In the data rows, 50 means zero.
The table:
67,59,56,33,58,23,55,39,66,45,60,37
55,68,79,52,43,49,63,14,41,52,54,55
45,48,45,52,28,34,61,60,62,63,53,53
44,45,27,55,53,52,19,63,49,61,38,49
45,37,35,45,56,62,60,59,41,41,50,54
41,46,38,44,57,52,53,36,44,57,53,50
42,46,27,60,55,53,18,60,47,38,61,43
40,50,42,50,55,53,58,36,42,59,49,51
70,37,57,61,76,66,88,53,69,50,54,26
45,38,36,44,58,60,65,60,42,61,53,61
52,60,60,48,38,44,79,77,31,44,54,48
44,45,26,55,54,52,16,60,49,62,40,44
48,37,35,45,56,60,62,59,41,41,50,54
54,69,82,57,43,48,67,14,39,53,51,56
46,39,37,44,60,60,66,60,42,61,50,61
56,69,80,55,44,49,64,16,40,46,50,57
54,34,30,35,59,58,61,62,47,36,54,66
53,69,80,53,44,49,64,15,41,52,54,57
45,43,24,58,53,53,14,60,49,62,41,39
55,35,61,40,26,66,61,46,45,41,55,55
50,71,83,60,42,50,67,13,37,55,48,53
42,45,27,55,56,53,16,60,48,37,63,44
64,64,61,40,57,22,61,40,63,47,57,42
70,44,62,68,78,67,97,56,65,49,50,33
59,46,76,47,36,51,43,62,58,37,50,43
61,67,62,41,59,22,66,43,63,52,45,43
67,39,68,37,36,50,34,61,63,34,57,43
59,39,49,52,35,54,41,56,65,39,48,57
35,37,80,51,45,29,87,42,57,46,38,41
51,70,83,56,44,49,67,15,38,53,51,56
40,49,31,66,53,54,20,61,44,40,61,43
50,36,34,41,56,60,62,60,43,40,54,59
59,41,50,49,38,50,46,58,66,38,43,65
44,44,26,58,52,54,15,60,48,63,41,39
46,46,41,47,28,33,57,59,64,61,56,53
42,48,31,60,57,51,23,63,46,63,38,51
42,45,27,59,54,54,15,59,47,63,39,42
53,67,79,54,41,50,61,12,39,47,50,49
40,46,29,55,54,53,21,61,48,62,39,49
53,54,44,21,57,51,73,20,59,33,41,70
33,60,72,42,51,53,67,70,83,33,49,63
48,39,37,48,55,60,66,60,41,41,50,58
52,58,57,44,35,44,76,74,32,44,54,43
53,71,83,58,42,49,68,14,37,47,49,55
44,43,24,56,54,53,13,60,49,37,66,40
31,63,75,45,51,52,71,71,81,34,46,65
68,43,61,66,79,66,95,57,66,48,55,35
40,46,28,58,57,53,18,60,46,39,61,44
42,47,29,62,55,53,20,62,46,63,37,44
The rows fall into hidden groups. There are 2 groups. Groups can overlap: rows of different groups may look alike.
Some new rows, each followed by its group:
61,46,75,46,37,51,43,63,59,64,48,45 fc
64,64,60,41,57,24,60,40,63,48,54,37 bq
60,46,76,48,37,51,41,62,58,65,47,42 fc
62,43,72,46,35,52,37,62,60,64,50,40 fc
51,38,35,48,55,59,65,62,42,40,47,61 fc
55,69,80,55,43,48,65,16,41,45,50,59 bq
46,45,27,55,56,52,19,62,49,62,41,50 bq
51,60,59,44,39,42,80,77,32,55,52,48 bq
61,47,76,44,42,50,46,63,59,36,54,48 bq
43,46,28,59,55,54,17,60,47,63,39,43 bq
47,44,26,59,55,53,17,61,49,62,40,45 bq
59,47,77,46,40,51,45,63,58,37,53,48 bq
48,39,36,43,58,60,66,60,41,61,52,60 bq
62,65,62,42,59,23,63,40,62,53,44,39 fc
45,46,27,57,55,52,19,61,48,37,62,46 fc
41,46,27,61,54,53,18,63,48,62,38,46 bq
53,59,59,47,37,43,78,75,32,56,50,46 bq
54,53,42,22,56,51,70,21,61,68,58,66 bq
42,46,28,59,54,53,17,61,47,38,62,44 fc
43,50,47,51,27,33,65,61,61,39,45,57 fc
53,68,80,53,43,48,64,14,41,52,55,57 fc
50,40,37,44,59,59,68,63,42,60,49,66 bq
44,44,26,56,54,53,16,60,48,62,38,44 bq
38,35,76,44,47,28,84,42,59,56,61,48 bq
54,69,80,56,42,49,62,14,39,46,51,53 bq
44,45,28,61,54,53,18,60,48,38,64,44 fc
51,70,82,57,43,49,66,15,39,46,51,54 bq
46,42,24,56,54,53,14,60,50,36,67,42 fc
42,45,27,58,56,53,18,62,48,63,37,46 bq
46,43,23,55,55,53,13,60,49,62,42,42 bq
55,51,40,19,58,50,68,21,62,67,58,69 bq
48,38,36,44,56,59,64,61,42,40,50,63 fc
52,69,81,59,42,50,63,14,38,47,50,49 bq
52,51,41,21,56,52,69,19,60,32,45,64 fc
41,48,30,62,56,53,21,62,46,64,35,48 bq
